Each row has a name. Each piece below is followed by the name of the row it came from, unless a question asks for something else. Each question is about the rows just above it. Places in a row count from 0.

Columns, left to right: Q C Y S G X
[-790,  609,  845,  609,  108,  614]  P
[ 591, -236, -789, -236,  609,  614]  W
[-828,  763,  845,  342, -473,  516]  R
Repeated in W: => [-236]
Which value appears more than once in P? => [609]
Which column holds [-790,  591] top down? => Q
The row with [763, 845, 342] is => R
The row with [-789, -236] is => W

Columns, left to right: kifi Dida rerob Bofo famu Tisu babup Nop
[277, 161, 295, 446,   9, 123, -18,  86] = K
[194, 128, 309,  -1, 205,  64, -42,  69] = T
[-420, -601, -136, -456, -654, -256,  244,  170] = J
[726, 210, 312, 609, 547, 425, 481, 327] = N
[-584,  -92, -238, -451, -415, -346, -484, -319] = D
[-584,  110, -598, -772,  204, -265, -495, -512] = B
[ 128,  205,  194,  309,   -1,   44, -192,  470] = A
[ 438,  -86,  561,  699, -314,  174,  306,  400] = Z
[ 128,  205,  194,  309,   -1,   44, -192,  -49] = F
[-434, -571, -202, -520, -561, -250,  233,  131] = H
[-584,  110] begins in row and place => B, 0
q: [ 128,  205,  194,  309,   -1,   44, -192,  470] => A

Columns, left to right: rorud bepun zof zukap
[-288, -740,  -38,  782] = V
[-211, -806, -132,  865] = U
[-741,  -38,  560,  398] = M
Where does [-740,  -38] start? Give its row and place. => V, 1
Which entry of U is missing from [ 865, -806, -211]? => [-132]
Which row holds [560, 398]? => M

Columns, left to right: Pib berab bafa roni nerik
[ 577,  224, -128,  308, -547] = kefu
[ 429,   67,  492,  483, -447] = num
[-449,  548,  240,  331, -690] = setun
[ 454, -522,  154,  -49,   76] = loluz
[-652,  533,  423,  323, -459] = Fefav
[ 381,  225,   19,  337, -726] = Vule
[ 698,  220, -240,  699, -295] = dade
[ 334, -401,  323,   35,  311] = Zeduz
[-766,  496,  569,  305, -144] = Sak
[ 126,  215,  188,  342, -823] = ruzol
[-766,  496,  569,  305,  214] = losa
The row with [154, -49] is => loluz
dade without one entry, shuffled: [-295,  220, -240,  699]. Gone: => [698]
q: [ 533,  423,  323, -459] => Fefav
Which column holds this, read top down? [323, 569] => bafa

Columns, left to right: mabop mibin Tilag Guro nulu Sifus fuv Pup
[-357, -219, -129, -219, -219, -260,  579,    3] = rovog
[-357, -399, -156, -202,  657,  -56,   20,  506] = punip
[-357,    8, -577,  583,  327,  142, -171, -269] = nofe
[-357,  546,  815, -565,  822,  699,  117, -101] = lere
Which value appears more than once in rovog? => [-219]
Where do [579,   3] appear? => rovog

Columns, left to right: vop Voz bugun Kide subi dovug Lusur kof sogu kiz
[-250,  610, -208,  463,  610, -144,  -87, -137, -275, -594] -> sesez
[-315,  246,  107, -259, -655,  179, -375,  273,  284,  401] -> Laf
[ 499,  185,  156, -366, -691,  434, -129,  118,   78, -128] -> gudu
Which entry of gudu is missing from [-129,  434,   78,  118, -691, -366,  156,  499,  185]? => [-128]
Shuffled Laf with one entry gone: [-315,  401, -375, -259,  273,  246,  107,  284, -655], missing => [179]
Which value appears more than once in sesez? => [610]

Columns, left to right: mog liku fuzo Zuk zas sizi fufot meko Zape
[  35, -700,  495,  -79,  -82, -202,  535, -313,  -64] -> Rili
[ 492,  -83,  121,  139, -446,  -83, -115,   90,  412] -> mavov
[-641,  344, -670,  359,  348,  697,    1,  -52, -754] -> Pemup
[-446,  492,  243,  139,  121,  -83,  542,   83,   59] -> lusu
[ 492,  243,  121,  139, -446,  -83, -115, -594,  412] -> zabor
[  12, -699, -727, -468, -133,  -64, -302,  192,   13] -> leti
[-266,  676, -401,  -64, -255,  719,  122, -514,  391] -> kibod
[-345, -617,  219, -680, -346,  748,  542,   83,   59] -> setam
Where does [ 492,  -83,  121,  139, -446,  -83] start? Give its row and place. => mavov, 0
Which value appears more than once in mavov? => [-83]

Columns, left to right: feb Bup fofel Rif
[  16,   17, -367,  721] -> Gulu
[-376,  390,  290, -301] -> Duza
[  16,  509, -367,  721] -> tode
[-367,  290] is in which column, read top down? => fofel
q: [-376,  390] => Duza
tode without one entry, shuffled: [721,  16, 509]. Gone: => [-367]

Columns, left to right: bemar Zuli zepip duvoz Debeb
[-172, -324, -270,  -95,  -95] = zef
[ 385, -324, -270,  -95,   23] = keveb
[ 728, -394, -381, -130, -381] = Geda
Shuffled Geda with one entry gone: [-381, -394,  728, -381], missing => [-130]
Repeated in zef: => [-95]
q: [ 385, -324, -270,  -95,   23] => keveb
Which column holds this, read top down? [-324, -394] => Zuli
The value that Geda holds more than once: => [-381]
Which row holds [-172, -324, -270,  -95,  -95]? => zef

Columns, left to right: zenot Vep Betu Lovi Fava firor boba tem pomum
[-126, -457,  714,  709, -624, -127, -588,  594, -602] = fiso
[ 376, -477,   73,  401,  376,  794,  911, -166,  506] = Zovo
[-414,  794,  910,  401, -414,  203, -211, -627,  392] = Tad
Shuffled fiso with one entry gone: [-588,  714, -126, -602, -457, -127,  594,  709], missing => [-624]
Shuffled Zovo with one entry gone: [ 376,  506,  911, -477, -166,  401,  376,  794], missing => [73]
fiso without one entry, shuffled: [-588,  714, -457,  709, -602, -126, -624,  594]. Gone: => [-127]
q: [-414,  203, -211, -627] => Tad
q: [376, 794, 911] => Zovo
Which entry of fiso is missing from [-588,  714, -602,  594,  709, -457, -127, -126]? => [-624]
Repeated in Zovo: => [376]

Columns, left to right: Novu Pep vifu viga Bigo Rar nezaf
[-745,  898, -856,  -24,  850, -576, -879] = lut
[ 889, -260, -493,  850,  -24,  754, -206] = busap
[ 699,  313, -874,  313, -631, -905, -365] = Beram
[ 889, -260, -493,  850,  -24,  754,  177] = viz
[-411, -891,  671,  410,  751,  546, -113] = lesed
[ 789, -166, -927,  681, -321, -284,  679] = baner
Repeated in Beram: => [313]
[850, -24] is in which column, read top down? => Bigo
q: [ 889, -260, -493,  850,  -24,  754,  177] => viz
Row and place where [ 898, -856,  -24,  850] starts: => lut, 1
[ 177, -113] is in which column, read top down? => nezaf

Columns, left to right: mipu Vif luz kezub deda
[173, 225,  15, 120, 173]  lapap
[-248, -230, -399, -482,  301]  bito
[130, 128, 252,  95, -89]  dodi
[ 116,  233,  227,   88, -156]  dozan
[-62, 173, 225,  14, 120]  gat
[-261,  -60,   45, -509,  306]  Noz
[116, 233, 115, 109, -59]  Das
[-193, -243, -421, -193,   11]  Gere
[  89, -674,  396, -315,  649]  bog
[-451,   47, -449, -579, -449]  rebi
Which value appears more than once in rebi? => [-449]
Shuffled bito with one entry gone: [-482, -399, -248,  301], missing => [-230]
[ 109, -193] is in which column, read top down? => kezub
Where does [173, 225,  14, 120] start? Give its row and place. => gat, 1
Which value appears more than once in lapap? => [173]
The row with [116, 233, 115, 109, -59] is => Das
Which entry of Das is missing from [-59, 109, 233, 115]? => [116]

Columns, left to right: zofus lomom Dapo Leke Lurit Zeg suto rudar
[ 536,  217,  -94, -444,  173,  -46,   -9, -125] -> tagig
[ 443,  164, -113, -398, -247,  -22,   -8,   80] -> nul
[ 314,  131,  -40, -301,  179,  -18, -143,  131] -> duk
[ 504,  180, -125, -410,  227,   10,  -93, -169] -> goral
[ 271, -154,   18,  -12,  -13,  -82, -190,  -10] -> Ropi
[ -18,  164, -113, -400,  216,  -18, -143, -121] -> sezig
[ -18,  164, -113] begins in row and place => sezig, 0
The value that duk holds more than once: => [131]
The value that sezig holds more than once: => [-18]
[ -18,  164, -113, -400,  216,  -18, -143, -121] is in which row? => sezig
Shuffled Ropi with one entry gone: [ -82,   18, -190,  -12,  -10, -154,  271], missing => [-13]
Which column holds this, read top down? [  -8, -143,  -93, -190] => suto
Where does [-154,   18,  -12,  -13,  -82] start? Give its row and place. => Ropi, 1

Columns, left to right: lamem Buz zov Mono
[-108, -459, -107,  490] = gul
[ 184, -430,  123,  495] = dul
[-290,  300,  -83,  543] = ral
[-225,  226,  -32,  618] = Puda
[145,  47, 232, 633] = ket
[-426,  -35, -110,  459] = neke
[ 189, -300,  170,  568] = Vit
[-426,  -35, -293,  459] = ledif
[-34, 227, 132, 637] = Sez
[-108, -459, -333,  152] = temim
[-260, -531, -354,   51] = nov
[  22, -184,   79,  665] = lumab
q: [-293,  459] => ledif
Shuffled lumab with one entry gone: [665,  79,  22], missing => [-184]

Columns, left to right: tabos logu vun Zezi Lare Marok
[-457,  599,  609,  479,  294, -815] = karul
[-455, -311, -381, -117, -171, -372] = ligid
[ -15,   45,  163, -112, -105,   96] = zafo
[-115, -404, -255, -378, -320,  -77] = Kuner
[  95,   45,  163, -112, -105,   96] = gazus
[-456,   -1, -232,  136, -314,  142] = duzut
[-457,  599,  609,  479,  244, -815] = reli
[  70, -231, -237, -156, -133,  254] = lifop
[-395, -353, -939,  379,  783, -801] = bot
[-110,  -72,  -90,  -23,  -72, -156] = tepot
[-110,  -72,  -90,  -23,  -72, -381] = foze
[ -50, -102, -212,    5,  -98,  255] = rozur
q: [-110,  -72,  -90,  -23,  -72, -381] => foze
Which value appears more than once in tepot? => [-72]

Columns, left to right: sar pipom livig fafab
[-560,  122, -398, -404] -> Femim
[  19,   78, -398, -404] -> nuban
[-560, -403, -398, -404] -> fud
q: [-560,  122, -398, -404] => Femim
q: [  19,   78, -398, -404] => nuban
Which entry of fud is missing from [-398, -560, -403]? => [-404]
Where do [ 122, -398] appear? => Femim
q: [-560, -403, -398, -404] => fud

Columns, left to right: gopa mal kogat Nobe
[-258, -237,  128, -435] = Sab
[ 143,  285, -495,  234] = dud
[ 264, -384, -368,  172] = toza
[ 230, -396,  231, -152] = pud
[-367,  264, -384, -365] = pupeg
[-367,  758, -384, -365] = vigar
[472, 121, 498, 240] = sobul
[ 113, -309,  554,   85] = Vadud
[ 162, -378, -652,  -78] = roned
Which column holds [-384,  498] top down? => kogat
Which entry of pud is missing from [ 231, -152, -396]? => [230]
Row and place where [ 264, -384, -365] starts: => pupeg, 1

Columns, left to right: selil goneg beb somal lelus vanof lugu satu
[-107,   17,  452,  -16,  133,  379,   30,  226] = Zasol
[  46,   35,  710,  -98,  342,   46, -135,  -48] = pek
[-107,   17,  422,  -16,  423,   89, -103, -231] = zak
Which column holds this, read top down? [46, 89] => vanof
Repeated in pek: => [46]
The row with [ 30, 226] is => Zasol
Which column holds [452, 710] top down? => beb
Which entry of zak is missing from [  17,  -16, -107,  422,   89, -231, -103]? => [423]
Which column holds this, read top down? [17, 35] => goneg

